One turn or mirror swaps these rows in pairs. Which row does each one swap with?
tep: [-32   5  26  -1  -4  13 -15  10  10   2  12   3   5 -15   7   7   0   4]
Nipem: [  6  -7  -1  17  12  -6 -11   7  -9  12 -12   6   1  15 -24   8   5  11]
zis: [-11  26   3 -22  -2   5  -7   5 -10  16 -27  -7   3  18  -7   3   0  13]
Kisug: [-15  18 -14   7  -1  -7  -8   5 -20  -5  26   0   6  -2  14  13  -7   0]
Mav: [-27  11  20   0   1  17 -17  17   3   4  10  12  11 -17   1  16   0  -2]
Kisin: [-15   4  26   3  -2  29 -15  12  10  -6   4   5   1 -15   7   6  -1   3]
kegi: [-28  10 -16   0   0  -3 -15 -13  -2  -9 -25 -22   5  -6 -12  11 -10  13]
zuv: [  7 -15  -3   5  -3  -5 -15   1   2  -4 -19  15  14 -20   8  12   2 -11]
maz: [-17   5  22  -9   2  18 -16  17  11  -9  16   6   9 -13   2  14  -5  -2]
fam: [-17  -2  11   4  19  -3  18  -6   6  -2   3  -9 -17  -3 -14  -4 -15   4]
dabeg: [ -6  19 -21   4   4   5  -2   0 -20  -1  18  -9  -6   8   8  16   3   1]
Zedar: [ 13   3  -3  15  12 -13 -15  10 -16   6 -19   7 -16   7 -12  -1  -3   9]
tede: [ 11  25   5 -27   7   3   5  12  -2   1   0   3   3  -3  23   4 -10   6]
fene: [ -4  17   5 -30   0   4  -7   9  -4   4 -20 -14   0  25  -9   2  -6  14]
Vil: [ -4  18   3 -21 -16   6  -2   8  -5   5 -25  -5   4  23  -6   0  -6  18]
dib: [-17  -6  -9 -19   2 -10   9   9  -2  -5 -15  -8  -8  11  30  -5  -6  -9]
loma: [-35   1   8  -2   0  10 -10  15   9 -13  -3  -7  -5   4 -10  17  15  23]
vagol: [-26   5 -15   2   4   3 -16   0   0  -6 -21 -27  11 -19  -1  15 -18   4]
Duza: [-16  -7  -9 -27 -14 -13   6   9   2  -5 -13 -10 -10   0  21  -8  -5  -8]
vuk: [-19   6  30   2  -3  17 -12  16   2 -11  11  11   5 -13   5  14 -10   8]
Gupe: [-23  -7  -8 -15 -13  -8   3  13   1  -8 -10  -8  -9   4  22  -8  -5 -18]
pizun: [  8 -11   9  16   9 -16 -14  18  -3   6 -17   9  -3  -2 -17  11  -7  15]
pepor: [  0   9   6 -18  -6   9   3  16  -9  14 -21 -10   7  26  -1   2  -7  16]
nadop: [-22   0   1  -7   5  15 -11  24  20 -10 -18  -2 -12  -2 -16  19  -1  15]
maman: [  6 -15   4  -1  -4 -10 -14  -6  -2   0 -32   6  12 -15  16  10   0  -3]
dasa: [ 18  -1   1  -3 -11  -7 -19  -2   0  -3 -17  16   0  -7  15   0  12  -3]
kize: [ -3  28   6 -20  -2  -4   2   9  -1   3   0 -12  19  -3  20  -9  -9  17]
Maf: [  5  -3   7   3  -2  -3 -30   3  -5  -1 -19   8  13 -15  20  -3   3 -11]
tuf: [  3  -8  -3  15   5 -12 -26  17  -8   4 -14  11 -17   6 -18   2  -3  14]
vini: [-23  11 -16  -3   6  -9 -17 -10  -1 -10 -25 -22  16 -13  -3   8 -18   4]
Fazut: [ 15 -10   2  -6  -3  -9 -15 -10  -1   0 -14  16  15 -16  12   6  -2  -2]
rino: [  9  -1  -1  25   5  -8 -13  15  -6   9  -3  12 -16   5 -12  -1   0   9]
nimar: [-20 -11 -11 -16  -8 -17   2   9  -2  -4 -10  -8 -12  11  21  -2   0 -16]
Bilo: [-26   3 -22   3  -2  -1 -21 -12   3 -17 -18 -20   2  -8  -8   6 -14   5]
febe: [-21  -3   2   9  19   2  12   0  21  -5   5  -3 -15  -6  -9  -6 -12   3]
rolas: [-17  -2   7   7  19  -8  11  -9  13  -2   4  -9 -15 -11 -12  -6 -15   0]
teraz: [-19  -5  11   1  15  -5  13   1   8  -4  11  -5 -23 -10 -13  -1 -10  10]
gik: [-14  18   5 -22  -8  -1   2   4  -6  19 -16 -13   4  25  -2  -2  -2  19]
mal: [-10  10 -16   4   8 -11  -4  -1 -23  -8  23  -6   3   5  11  15 -14   2]
Saban: [-16  15 -19   9   6  -5 -10   4 -18 -10  23   1  -4   9   3  16   4  -1]

Kisin swaps with pepor
nadop swaps with tede
fene swaps with maz
Gupe swaps with fam
vagol swaps with dabeg

